(in the rows, 128 means zero)
Rotation paths and how fast each direction turns (degrees per step):
Each turn is a multiple of 5 degrees from 10 to 175, or 0.
Each row of a path follows its step; steps can be skipped.
path 1
step 0: [132 132 128 128 121 139 122 135 134 142 131 121 133 133 120 130 136 138
 123 118 134 128 126 138 125 120 122 127 136 132 124 130 139 129 129 133
 130 120 135 134 131 124 119 129 129 121 114 121 129 135 133 123 122 121
 125 135 125 127 124 132 124 138 123 130 135 138 129 140 119 131 117 131
 137 121 131 128 118 122]
step 2: [124 132 132 123 136 129 132 128 132 138 126 131 125 134 130 133 131 129
 125 132 129 133 129 124 121 126 122 131 120 129 125 130 117 127 112 132
 126 134 144 118 138 124 130 130 117 130 131 123 120 129 132 131 122 134
 123 127 141 118 132 141 125 136 123 129 123 122 126 119 115 141 129 126
 116 132 121 131 138 134]
step 4: [120 122 121 115 139 124 124 131 122 136 130 137 131 133 121 126 124 130
 127 121 128 134 119 127 129 125 128 129 126 119 136 122 125 120 135 118
 135 116 131 137 123 109 125 135 133 124 139 127 135 133 123 121 120 132
 130 136 123 131 122 125 127 133 138 135 120 130 127 123 136 123 125 129
 125 126 137 116 134 136]
step 5: [126 124 115 121 126 133 125 133 127 118 141 131 138 133 121 121 120 117
 132 127 132 117 135 126 130 135 114 132 131 140 120 128 125 133 135 119
 126 123 138 126 135 123 128 127 125 132 130 139 129 123 122 139 134 129
 131 129 134 131 136 138 121 132 126 129 117 126 122 132 128 125 123 144
 137 121 124 123 130 126]
step 7: [124 115 137 126 122 130 120 133 131 117 130 121 128 116 133 134 128 132
 119 133 131 141 124 121 141 138 121 127 129 127 127 141 125 113 130 129
 126 131 134 136 126 128 125 136 127 116 124 126 119 125 128 122 131 128
 109 140 128 136 133 120 128 130 129 129 124 125 127 130 122 134 135 122
 133 127 129 126 126 132]
step 13: [131 141 132 133 112 126 125 130 132 129 127 103 122 136 135 125 129 127
 128 124 122 130 126 130 134 121 132 125 123 132 120 130 131 126 121 123
 127 126 127 125 141 130 127 118 124 128 126 127 129 118 125 139 128 122
 117 129 123 123 128 121 130 118 116 131 120 132 130 129 122 136 126 130
 120 121 123 139 137 120]
step 15: [118 126 120 135 132 130 126 124 123 130 122 121 130 132 127 126 126 138
 126 128 129 126 124 114 117 122 126 132 123 146 130 136 125 140 133 136
 123 126 134 126 120 116 120 142 122 124 131 127 128 133 134 127 124 119
 129 120 133 127 130 131 136 127 129 125 135 135 137 131 123 127 136 131
 120 119 144 127 128 137]
step 16: [130 129 118 111 130 127 138 119 136 140 132 127 125 118 118 127 124 119
 130 125 126 115 119 117 122 115 130 126 129 129 126 128 132 138 129 113
 131 131 126 132 122 125 129 117 120 127 130 129 137 124 115 120 125 120
 135 123 134 121 125 127 123 122 128 127 133 134 124 131 128 116 122 126
 124 133 131 130 135 126]
step 17: [123 133 118 117 132 125 120 118 136 130 122 125 125 135 128 125 139 122
 135 124 121 124 131 133 133 136 124 134 121 125 132 121 138 120 119 133
 126 124 132 128 123 127 133 132 127 126 117 138 136 135 122 130 126 138
 123 133 135 126 134 120 119 140 123 131 130 127 125 133 111 126 119 143
 125 133 131 120 128 127]
step 18: [125 128 136 135 115 133 135 132 144 140 135 123 134 127 119 120 132 126
 123 135 133 129 135 127 126 135 122 117 130 125 131 130 130 128 122 126
 131 121 127 130 133 126 117 125 119 120 123 131 133 147 137 129 129 136
 130 132 125 134 130 135 129 131 129 126 130 122 128 143 128 135 118 133
 140 117 135 129 126 131]
Directions:
[128 129 128 127 129 129 129 129 128 127 129 129 129 130 127 128 128 128
 128 129 126 131 130 128 127 130 127 123 126 128 128 128 128 131 128 128
 130 125 128 124 129 131 127 128 129 130 127 130 130 128 130 131 128 127
 132 129 129 128 130 127 131 128 126 129 127 128 129 128 128 132 129 128
 129 128 130 126 128 126]
85
[125 130 129 128 131 131 125 127 127 128 128 131 130 128 130 127 129 128
 128 128 129 129 129 128 128 124 128 129 129 128 127 126 126 130 129 127
 127 128 126 130 127 126 126 128 128 127 128 129 129 126 128 130 129 126
 128 125 128 127 131 127 128 128 127 129 129 130 126 128 130 126 128 129
 129 128 128 126 128 128]
65
[128 130 129 129 129 128 126 128 126 128 126 129 127 126 127 130 129 127
 129 130 125 129 127 127 127 128 127 128 127 126 129 126 128 128 129 128
 129 127 127 128 127 126 130 134 128 128 128 129 129 128 125 129 129 127
 128 128 127 130 125 126 125 130 130 126 129 126 126 127 125 131 129 127
 128 129 128 127 129 128]
140
path 2
step 1: [124 130 133 135 119 123 126 129 132 132 132 130 134 140 123 118 131 123
 123 134 131 130 129 132 131 127 132 127 131 130 117 138 138 131 115 129
 114 126 117 115 127 126 135 131 125 126 133 129 138 135 131 132 126 125
 136 135 136 125 127 136 140 133 134 124 131 120 117 119 140 134 124 139
 125 121 125 130 118 133]
step 2: [132 142 124 132 120 132 130 120 133 132 119 112 133 125 118 133 127 133
 136 124 130 132 124 124 125 130 135 121 128 129 125 132 135 135 125 122
 119 127 123 133 121 121 126 134 135 126 119 119 121 135 125 127 112 129
 142 128 134 123 137 134 122 133 127 132 119 125 122 120 130 114 129 136
 128 125 123 121 129 138]
step 8: [124 126 124 137 133 125 115 122 136 126 141 124 126 128 128 124 133 141
 129 135 120 128 138 127 136 121 133 127 118 116 122 131 135 125 122 128
 124 122 131 121 120 119 134 132 124 134 134 132 124 127 114 137 127 130
 125 137 128 130 132 132 128 123 126 127 120 118 116 120 136 136 117 141
 126 135 125 137 134 132]
step 10: [130 127 124 136 134 127 124 121 128 136 132 120 132 139 129 133 120 144
 132 134 120 135 139 134 144 129 121 130 129 124 119 135 134 131 134 124
 114 129 131 124 124 128 133 131 129 132 132 122 121 132 124 143 126 134
 132 131 125 134 127 123 127 132 125 120 129 113 123 123 126 127 123 140
 124 134 118 135 122 133]
step 13: [133 135 127 128 134 126 126 118 138 124 130 124 133 133 129 131 119 140
 133 136 125 134 137 136 118 110 124 120 127 115 127 122 135 123 125 131
 115 129 118 130 131 119 130 130 128 130 123 122 125 129 129 136 123 132
 134 135 127 125 127 129 129 124 122 118 123 130 127 120 139 122 124 127
 136 124 117 139 124 143]
step 14: [134 126 137 119 122 130 131 119 131 135 128 130 128 131 125 134 131 123
 134 133 132 128 141 125 122 136 126 122 134 125 122 134 136 128 118 124
 120 132 124 130 127 132 126 130 130 137 122 123 137 126 138 134 124 131
 146 134 123 127 132 138 136 130 127 124 128 127 124 119 133 132 117 139
 108 130 133 136 117 122]
step 16: [134 127 133 117 126 134 119 127 136 135 130 131 126 125 125 131 136 118
 143 128 138 132 136 127 119 117 128 130 133 121 127 128 132 129 116 128
 114 134 128 129 129 120 125 132 128 137 127 126 125 116 129 131 128 139
 143 136 132 134 137 129 137 128 129 126 122 127 119 118 130 120 114 125
 127 131 134 139 132 134]
step 17: [122 126 125 132 118 129 123 118 139 130 127 129 135 145 134 125 130 117
 130 138 120 130 133 129 130 136 121 126 123 135 130 128 130 136 120 121
 119 126 112 128 128 124 131 134 123 135 134 126 131 130 128 135 119 118
 131 138 130 123 127 120 134 133 130 115 125 120 118 121 137 127 129 142
 118 127 130 132 128 129]
step 19: [125 129 124 134 130 122 116 132 137 138 123 131 136 140 126 120 127 117
 133 129 129 133 136 135 125 131 131 128 126 133 131 133 142 140 122 121
 124 123 130 131 124 131 130 139 129 134 133 124 127 127 120 120 135 131
 137 137 133 131 131 123 134 133 135 129 121 117 118 117 137 130 117 140
 120 123 137 132 122 131]
step 24: [123 136 122 128 125 122 120 123 141 121 136 133 127 133 128 126 130 131
 132 139 127 121 134 137 132 119 131 122 120 116 126 127 136 133 113 129
 125 133 123 125 124 133 137 129 126 133 130 133 140 121 130 133 123 133
 124 137 136 133 126 133 119 129 122 136 121 122 118 124 134 137 117 142
 120 126 126 127 121 131]
Directions:
[128 131 130 129 129 129 125 128 125 128 131 126 129 127 129 125 127 129
 128 130 129 129 129 128 128 129 129 126 127 128 129 126 126 126 128 127
 125 128 127 126 127 126 126 128 126 126 128 127 127 127 128 128 129 124
 127 128 130 128 123 129 129 128 127 128 127 129 129 129 128 130 128 126
 129 126 129 129 128 131]
155
[131 128 128 129 129 127 127 127 129 126 128 127 127 126 128 128 127 130
 129 128 129 129 128 129 129 129 127 126 128 128 127 130 129 128 129 126
 131 128 128 127 129 130 128 128 126 129 130 132 127 128 127 128 128 129
 126 127 128 130 129 129 128 127 125 129 127 129 124 132 127 131 129 129
 128 129 126 127 127 130]
20
[129 127 130 129 126 128 129 128 128 127 127 126 128 128 127 130 127 130
 126 127 128 127 127 129 130 130 127 127 127 128 131 126 128 127 129 128
 126 130 128 129 127 126 127 129 126 125 129 124 127 130 126 126 127 128
 128 130 128 128 127 125 128 129 128 126 127 129 126 129 125 126 129 129
 128 131 125 126 128 125]
140
[129 126 127 127 129 127 128 128 131 129 130 130 130 127 129 130 130 131
 129 130 131 125 127 126 128 129 128 125 129 131 129 130 130 128 127 129
 125 128 129 128 127 127 128 127 129 127 127 128 130 126 128 129 126 128
 126 126 130 128 128 128 130 128 128 129 128 125 131 128 125 129 128 127
 129 130 127 128 128 126]
175
[129 127 129 129 127 128 129 126 128 128 127 127 129 130 130 127 130 126
 127 129 126 129 128 126 128 128 127 129 127 130 124 128 129 128 129 126
 128 128 128 126 126 127 129 127 128 126 130 128 127 130 130 129 124 128
 128 127 127 128 129 125 128 131 127 130 131 131 129 126 125 130 130 126
 130 127 127 128 125 128]
135
path 3
step 3: [131 125 132 131 125 134 135 129 125 125 127 132 120 131 135 126 135 122
 144 123 127 128 130 117 125 135 134 130 126 129 131 131 134 139 137 133
 132 135 144 139 130 135 130 121 121 132 135 117 121 122 134 122 126 131
 139 131 132 125 126 128 121 122 120 122 135 121 121 128 128 127 126 119
 121 136 122 128 135 124]
step 4: [141 123 125 137 134 132 134 131 127 124 127 130 126 127 131 135 132 130
 133 126 129 128 140 122 126 138 129 134 123 134 125 125 123 141 129 129
 126 122 136 128 125 133 123 130 131 129 126 109 140 127 123 128 122 133
 128 138 134 120 132 128 132 123 119 113 128 120 128 125 130 116 134 128
 125 139 136 127 130 121]
step 5: [134 129 115 133 149 143 132 136 129 129 123 122 120 132 125 132 123 130
 129 122 125 123 129 132 126 132 128 126 118 124 134 140 129 131 134 128
 133 127 139 128 126 124 127 119 132 123 119 117 132 123 128 130 121 134
 128 125 126 123 123 128 126 127 120 118 134 129 121 129 121 116 120 135
 122 125 131 121 127 122]
step 12: [126 116 126 132 139 140 125 130 131 124 134 130 125 129 126 131 131 136
 134 120 137 125 127 135 120 139 127 133 124 126 132 125 127 135 138 119
 132 129 138 124 121 135 132 132 121 131 143 118 132 118 128 127 134 140
 133 127 135 125 131 136 129 131 122 125 139 124 132 138 126 135 128 125
 120 128 130 127 127 126]
step 13: [131 133 128 134 127 131 128 131 136 122 133 129 120 118 133 134 128 131
 135 125 129 127 133 124 118 130 121 135 120 126 133 132 134 135 133 126
 123 120 142 123 141 131 123 124 119 129 127 110 130 122 128 121 131 137
 122 126 136 127 129 134 122 131 131 120 131 125 115 138 136 126 119 126
 119 133 126 131 126 128]
step 15: [120 117 131 130 131 140 132 127 129 137 126 134 135 120 130 128 121 126
 127 128 131 121 128 129 124 131 129 128 121 124 128 133 132 140 131 124
 134 121 138 124 133 129 130 126 128 127 132 119 134 115 129 131 128 126
 138 123 128 131 129 115 119 136 120 113 140 135 118 126 116 122 133 128
 124 127 123 124 131 115]
step 17: [136 123 121 123 128 132 124 123 128 126 118 123 125 119 131 129 130 126
 128 123 124 124 133 118 120 138 125 132 129 124 127 137 138 127 129 127
 121 112 139 130 121 137 120 126 126 137 121 124 133 127 127 121 130 138
 129 131 127 119 129 132 122 130 132 114 137 133 118 131 132 121 126 122
 124 138 134 131 136 123]
step 20: [136 122 118 134 138 131 127 130 125 123 121 128 124 126 133 132 127 124
 131 129 135 123 132 119 120 134 129 122 124 131 122 119 130 148 143 129
 130 131 142 131 117 138 126 124 121 131 125 123 131 121 121 125 131 126
 127 136 128 126 123 122 127 123 122 124 123 124 126 129 138 120 121 136
 123 129 134 124 132 127]
step 21: [140 118 121 130 143 131 118 130 134 127 125 126 128 130 125 131 124 126
 130 118 119 122 134 130 134 133 131 131 119 120 133 132 129 138 130 127
 126 121 133 128 124 133 126 114 120 129 127 124 130 117 118 133 123 129
 132 129 127 126 127 131 139 129 124 117 137 131 126 136 132 122 118 123
 120 135 132 133 132 117]
step 23: [132 132 129 123 131 140 122 137 138 130 123 130 128 122 129 131 120 122
 125 135 129 127 135 121 131 136 115 134 129 138 126 126 124 141 128 129
 128 123 127 120 129 135 129 128 120 130 122 118 135 123 123 123 138 139
 134 127 125 123 125 120 123 133 121 117 127 124 120 131 127 122 125 122
 112 128 130 122 124 137]
Directions:
[130 128 126 125 127 128 129 130 129 129 128 127 128 128 127 128 127 130
 128 129 130 131 126 128 127 130 126 127 128 130 128 129 129 130 130 126
 128 128 127 128 125 127 128 126 130 129 125 131 129 131 127 130 127 128
 127 130 127 127 128 130 127 131 129 127 128 126 127 128 131 125 130 129
 125 128 125 129 129 128]
115
[129 127 128 126 127 128 128 126 127 126 127 125 126 128 129 127 126 126
 130 128 126 128 129 126 129 126 128 130 130 127 128 128 129 128 130 130
 125 129 127 129 131 128 127 125 127 128 130 130 127 129 126 129 127 129
 128 129 128 129 128 127 127 128 129 127 127 129 130 130 131 128 125 127
 130 130 125 129 131 127]
100
[129 131 129 127 128 129 127 129 131 126 130 127 129 129 128 127 126 131
 126 130 124 128 125 128 127 124 128 128 127 126 127 128 126 126 128 128
 126 127 129 126 128 129 128 129 132 128 126 126 127 129 127 127 127 129
 127 129 131 128 125 129 128 126 127 127 131 127 127 128 129 128 128 128
 128 129 130 126 129 128]
85
[127 126 128 125 127 130 130 127 131 129 129 126 128 130 128 129 127 129
 129 127 129 128 130 132 129 128 127 129 128 126 129 130 130 126 129 127
 129 130 129 128 128 124 130 128 130 127 129 129 129 125 130 129 129 128
 129 129 129 129 126 128 127 128 125 128 129 129 130 128 127 130 127 128
 128 127 127 129 126 126]
110
[129 127 129 129 127 129 128 130 128 128 128 128 128 127 128 127 128 126
 130 128 127 129 128 127 127 128 129 127 127 127 128 128 128 130 129 128
 131 129 124 129 128 131 131 132 131 128 127 126 131 129 127 128 129 128
 132 132 128 132 126 128 127 128 130 128 127 130 129 129 127 130 127 127
 127 127 127 127 129 128]
90
